50 stands for zero in the data rows.
Each pair is two rows. How far apart are they, by a hidden measure? 0 means very close, and 20 very far. Two or three weighted sums of its numbers give each row a place; it is the straight-line distance between the places.
[52. 60. 42. 70. 63. 67. 45. 38. 35. 63.]
[54. 54. 44. 73. 61. 55. 44. 47. 45. 64.]: 5
[57. 51. 78. 50. 58. 41. 51. 46. 35. 52.]
[75. 65. 74. 50. 60. 46. 55. 40. 42. 56.]: 8
[43. 57. 44. 53. 60. 42. 46. 47. 50. 47.]
[41. 50. 44. 44. 50. 48. 51. 45. 59. 46.]: 3
[65. 48. 64. 75. 63. 35. 31. 28. 48. 26.]
[40. 59. 42. 51. 56. 55. 45. 39. 58. 46.]: 5
[65. 61. 78. 76. 54. 29. 39. 42. 51. 36.]
[31. 30. 36. 43. 31. 65. 72. 66. 59. 52.]: 8
[62. 61. 66. 56. 64. 49. 39. 32. 19. 33.]
[51. 32. 62. 37. 47. 42. 66. 55. 41. 58.]: 9
[72. 62. 55. 55. 64. 52. 31. 41. 40. 47.]
[57. 60. 49. 41. 53. 26. 25. 34. 35. 49.]: 6
[53. 40. 51. 39. 41. 48. 58. 65. 45. 52.]
[26. 62. 37. 55. 55. 74. 51. 48. 53. 60.]: 10
[47. 68. 62. 67. 62. 48. 32. 59. 44. 29.]
[44. 49. 54. 47. 58. 53. 58. 56. 46. 56.]: 6
[37. 47. 41. 45. 44. 59. 54. 53. 55. 48.]
[47. 31. 51. 39. 42. 49. 74. 76. 46. 54.]: 4
[55. 77. 76. 69. 59. 77. 19. 30. 41. 44.]
[53. 64. 52. 46. 52. 51. 42. 44. 55. 52.]: 10
[48. 42. 62. 42. 47. 46. 53. 55. 44. 52.]
[41. 32. 49. 41. 34. 59. 78. 64. 54. 55.]: 3
[64. 28. 64. 34. 33. 44. 56. 67. 42. 53.]
[32. 64. 32. 48. 50. 61. 44. 39. 66. 50.]: 11
[22. 60. 24. 48. 47. 70. 52. 42. 72. 48.]
[32. 58. 39. 51. 56. 60. 46. 48. 59. 55.]: 3
[28. 37. 37. 39. 35. 66. 66. 66. 60. 54.]
[38. 59. 36. 49. 52. 63. 49. 40. 63. 50.]: 7
[57. 47. 56. 49. 45. 35. 38. 58. 50. 45.]
[49. 22. 46. 23. 17. 32. 77. 69. 64. 52.]: 5
[37. 48. 53. 48. 55. 63. 56. 60. 46. 55.]
[34. 31. 34. 40. 22. 59. 70. 68. 67. 48.]: 10
[95. 53. 54. 53. 70.  4. 37. 14. 38. 34.]
[47. 43. 48. 38. 51. 51. 60. 57. 48. 50.]: 13
[37. 45. 29. 36. 39. 52. 55. 51. 70. 48.]
[40. 45. 42. 42. 47. 57. 58. 60. 52. 50.]: 4
[40. 50. 45. 42. 59. 58. 50. 51. 49. 58.]
[51. 62. 52. 52. 64. 37. 46. 34. 43. 49.]: 2
[55. 61. 54. 53. 58. 36. 45. 42. 50. 53.]
[57. 58. 53. 56. 65. 42. 57. 43. 49. 50.]: 4
[53. 57. 53. 53. 66. 49. 49. 60. 40. 54.]
[27. 49. 31. 41. 44. 64. 59. 55. 66. 49.]: 5
[63. 48. 40. 47. 43. 40. 51. 51. 40. 56.]
[52. 56. 56. 68. 60. 32. 38. 39. 47. 58.]: 8
[63. 18. 77. 31. 12. 41. 88. 49. 17. 42.]
[54. 59. 76. 55. 42.  7. 33. 34. 26. 50.]: 10
[61. 51. 70. 41. 55. 36. 48. 40. 27. 45.]
[52. 59. 34. 40. 55. 40. 45. 36. 47. 52.]: 5
[40. 29. 66. 59. 10. 56. 76. 69. 44. 54.]
[36. 58. 37. 46. 51. 63. 47. 44. 60. 52.]: 10
[58. 50. 58. 51. 55. 47. 40. 52. 41. 50.]
[55. 52. 59. 51. 57. 42. 39. 29. 58. 54.]: 6
[59. 52. 44. 63. 60. 43. 40. 42. 49. 47.]
[44. 70. 44. 71. 70. 43. 34. 50. 39. 53.]: 9
[40. 52. 48. 52. 48. 57. 53. 52. 49. 52.]
[52. 43. 50. 36. 50. 48. 59. 56. 51. 49.]: 3
[24. 48. 23. 39. 37. 64. 58. 57. 75. 47.]
[58. 58. 50. 55. 55. 53. 34. 56. 34. 42.]: 11
[24. 42. 20. 36. 31. 66. 64. 61. 77. 45.]
[75. 63. 69. 59. 51. 45. 35. 22. 70. 25.]: 19
[49. 57. 60. 66. 61. 56. 40. 53. 46. 46.]
[39. 38. 38. 34. 39. 54. 60. 63. 61. 49.]: 7
[52. 41. 51. 39. 46. 43. 50. 50. 58. 53.]
[62. 54. 49. 62. 41. 30. 36. 18. 49. 21.]: 8
[60. 41. 62. 48. 45. 38. 38. 52. 42. 54.]
[45. 32. 43. 36. 30. 44. 63. 71. 50. 57.]: 6
[52. 58. 47. 54. 49. 46. 45. 54. 52. 52.]
[51.  0. 62. 42. 19. 70. 99. 44. 59. 56.]: 12
[69. 51. 72. 84. 75. 44. 33. 52. 45. 18.]
[41. 44. 50. 41. 49. 52. 58. 64. 48. 53.]: 4
[69. 56. 67. 63. 45. 23. 24. 44. 56. 56.]
[56. 39. 51. 43. 43. 54. 58. 58. 48. 50.]: 7
[67. 33. 54. 30. 46. 37. 52. 58. 50. 53.]
[73. 52. 35. 65. 55. 36. 35. 50. 49. 52.]: 2
[57. 55. 40. 33. 49. 45. 29. 33. 41. 50.]
[21.  0. 49. 57.  0. 94. 99. 92. 28. 51.]: 14
[55. 55. 54. 54. 51. 53. 50. 41. 31. 56.]
[56. 29. 57. 47. 48. 46. 68. 75. 39. 60.]: 10
[61. 39. 71. 49. 62. 36. 44. 60. 39. 47.]
[40. 22. 26. 44. 42. 92. 99. 99.  1. 59.]: 6
[63. 63. 51. 74. 59. 49. 41. 44. 31. 26.]
[41. 62. 42. 56. 56. 54. 43. 37. 61. 52.]: 6
[69. 33. 70. 32. 46. 23. 63. 50. 35. 44.]
[61. 69. 71. 72. 49. 55. 23. 51. 55.  7.]: 6
[43. 58. 50. 58. 51. 47. 42. 45. 50. 47.]
[58. 58. 60. 42. 65. 50. 41. 38. 45. 55.]: 8
[43. 45. 51. 42. 46. 51. 57. 59. 50. 54.]
[56. 70. 63. 78. 56. 37. 44. 45. 49. 60.]: 5
[47. 47. 55. 45. 52. 46. 51. 54. 46. 53.]
[43. 48. 55. 47. 55. 60. 51. 58. 42. 51.]: 2
[38. 33. 49. 37. 37. 60. 70. 65. 46. 51.]
[62. 29. 62. 32. 40. 39. 59. 54. 38. 52.]: 7
[55. 32. 80. 43. 38. 32. 54. 58. 35. 53.]
[54. 42. 50. 40. 46. 46. 52. 50. 57. 51.]: 6
[71. 52. 51. 64. 88. 27. 65. 60. 40. 16.]
[37. 48. 40. 44. 51. 61. 54. 62. 47. 56.]: 9
[45. 24. 42. 31. 24. 51. 73. 75. 69. 55.]
[63. 62. 50. 63. 42. 46. 45. 31. 48. 45.]: 13
[61. 61. 61. 37. 66. 48. 40. 38. 46. 57.]
[ 3. 76.  6. 58. 51. 84. 48. 25. 89. 49.]: 13
[53. 69. 52. 58. 60. 53. 43. 54. 40. 34.]
[50. 15. 70. 57. 23. 37. 66. 66. 52. 41.]: 10
[64. 69. 60. 60. 59. 48. 44. 41. 36. 52.]
[34. 42. 41. 42. 41. 62. 61. 63. 58. 52.]: 11
[40. 57. 27. 40. 44. 47. 42. 33. 71. 46.]
[70. 56. 64. 58. 56. 55. 36. 74. 38. 60.]: 12
[65. 49. 54. 44. 55. 36. 48. 38. 47. 43.]
[65. 68. 51. 90. 59. 28. 25. 54. 59. 57.]: 12
[58. 61. 77. 88. 61. 45. 49. 38. 41. 46.]
[33. 28. 39. 40. 23. 66. 68. 67. 69. 50.]: 12
[39. 56. 41. 54. 57. 61. 48. 40. 47. 50.]
[46. 43. 47. 41. 53. 46. 51. 53. 52. 56.]: 4
[65. 50. 45. 42. 60. 17. 31. 30. 66. 63.]
[49. 28. 44. 38. 37. 41. 67. 63. 54. 59.]: 6
[58. 49. 51. 59. 70. 43. 51. 45. 44. 66.]
[42. 40. 39. 36. 44. 51. 58. 61. 61. 51.]: 7
[41. 49. 43. 50. 48. 59. 49. 51. 50. 52.]
[42. 53. 45. 47. 49. 54. 54. 44. 59. 59.]: 3
[48. 66. 42. 57. 56. 57. 43. 42. 64. 50.]
[37. 48. 48. 46. 48. 63. 59. 57. 53. 56.]: 4
[51. 59. 59. 44. 54. 22. 38. 32. 52. 36.]
[51. 64. 60. 65. 71. 48. 19. 57. 67. 17.]: 4
[39. 11. 83. 29. 24. 83. 73. 66. 27. 43.]
[41. 61. 37. 62. 60. 62. 45. 43. 59. 52.]: 9
[54. 56. 63. 53. 63. 48. 46. 54. 51. 47.]
[64. 52. 68. 69. 77. 59. 16. 51. 63. 50.]: 4
[39. 45. 46. 51. 52. 62. 57. 62. 50. 54.]
[58. 62. 41. 57. 52. 44. 32. 44. 54. 60.]: 8
[27. 66. 24. 52. 51. 67. 45. 30. 71. 51.]
[47. 64. 61. 78. 56. 48. 39. 40. 49. 40.]: 6
[64. 53. 42. 54. 48. 36. 39. 45. 21. 46.]
[48. 57. 40. 46. 48. 54. 45. 36. 55. 51.]: 7
[72. 46. 63. 61. 45. 43. 41. 43. 42. 47.]
[35. 57. 47. 54. 56. 64. 45. 44. 45. 52.]: 12
[55. 32. 57. 31. 48. 49. 61. 68. 40. 57.]
[58. 25. 57. 27. 44. 28. 44. 45. 45. 46.]: 7
[55. 59. 43. 60. 65. 38. 39. 40. 41. 49.]
[59. 34. 60. 27. 37. 52. 69. 52. 40. 56.]: 7
[56. 49. 80. 54. 82. 30. 44. 36. 42. 34.]
[10. 61.  1. 40. 36. 73. 55. 44. 98. 39.]: 9
[33. 53. 35. 45. 47. 62. 52. 47. 62. 52.]
[68. 47. 75. 36. 82. 26. 61. 53. 38. 63.]: 7
[54. 46. 64. 54. 55. 47. 47. 60. 34. 48.]
[59. 56. 49. 69. 56. 38. 45. 38. 26. 54.]: 3
[54. 69. 53. 60. 72. 59. 37. 39. 48. 47.]
[56.  6. 51. 54. 16. 87. 57. 66. 74. 34.]: 18
[28. 54. 23. 41. 42. 62. 50. 48. 75. 45.]
[41. 52. 51. 52. 48. 58. 52. 51. 44. 52.]: 7
[51. 42. 52. 39. 48. 49. 54. 53. 44. 55.]
[48. 51. 52. 41. 50. 36. 44. 39. 53. 50.]: 1
[63. 58. 37. 52. 81. 41. 21. 38. 34. 33.]
[57. 57. 50. 44. 46. 30. 44. 29. 58. 43.]: 4
[54. 21. 66. 52. 21. 42. 76. 53. 61. 53.]
[76. 28. 77. 40. 44. 14. 71. 67. 40. 74.]: 5
[39. 65. 52. 71. 59. 61. 41. 48. 38. 62.]
[58. 49. 50. 63. 59. 41. 47. 49. 39. 31.]: 9
[57. 64. 54. 51. 56. 41. 40. 42. 42. 49.]
[71. 55. 57. 50. 68. 54. 51. 53. 22. 40.]: 3
[44. 53. 39. 45. 46. 57. 51. 49. 50. 49.]
[40. 51. 43. 43. 50. 52. 53. 51. 53. 50.]: 3
[29. 48. 33. 42. 45. 65. 60. 57. 66. 50.]
[73. 51. 59. 66. 56. 34. 32. 37. 29. 26.]: 12
[40. 58. 51. 55. 55. 63. 53. 52. 44. 52.]
[56. 74. 49. 67. 63. 38. 28. 21. 69. 43.]: 7
[32. 62. 42. 55. 54. 62. 49. 44. 57. 55.]
[70. 44. 67. 35. 65. 24. 45. 59. 37. 56.]: 6
[35. 37. 46. 44. 41. 65. 67. 69. 48. 58.]
[64. 55. 41. 51. 62. 41. 41. 43. 62. 44.]: 9
[64. 71. 63. 56. 69. 48. 45. 36. 52. 64.]
[53. 46. 69. 44. 56. 57. 50. 58. 35. 58.]: 6
[61. 64. 47. 54. 61. 55. 41. 24. 47. 50.]
[46. 51. 60. 69. 58. 68. 52. 54. 34. 54.]: 10
[69. 64. 54. 76. 76. 53. 36. 38. 52. 56.]
[63. 54. 72. 77. 59. 46. 50. 44. 59. 42.]: 3
[63. 44. 57. 59. 62. 39. 47. 46. 54. 37.]
[46. 50. 41. 45. 48. 48. 47. 44. 62. 54.]: 2
[48. 59. 46. 56. 62. 42. 30. 33. 57. 52.]
[50. 46. 78. 63. 64. 39. 49. 46. 37. 38.]: 5
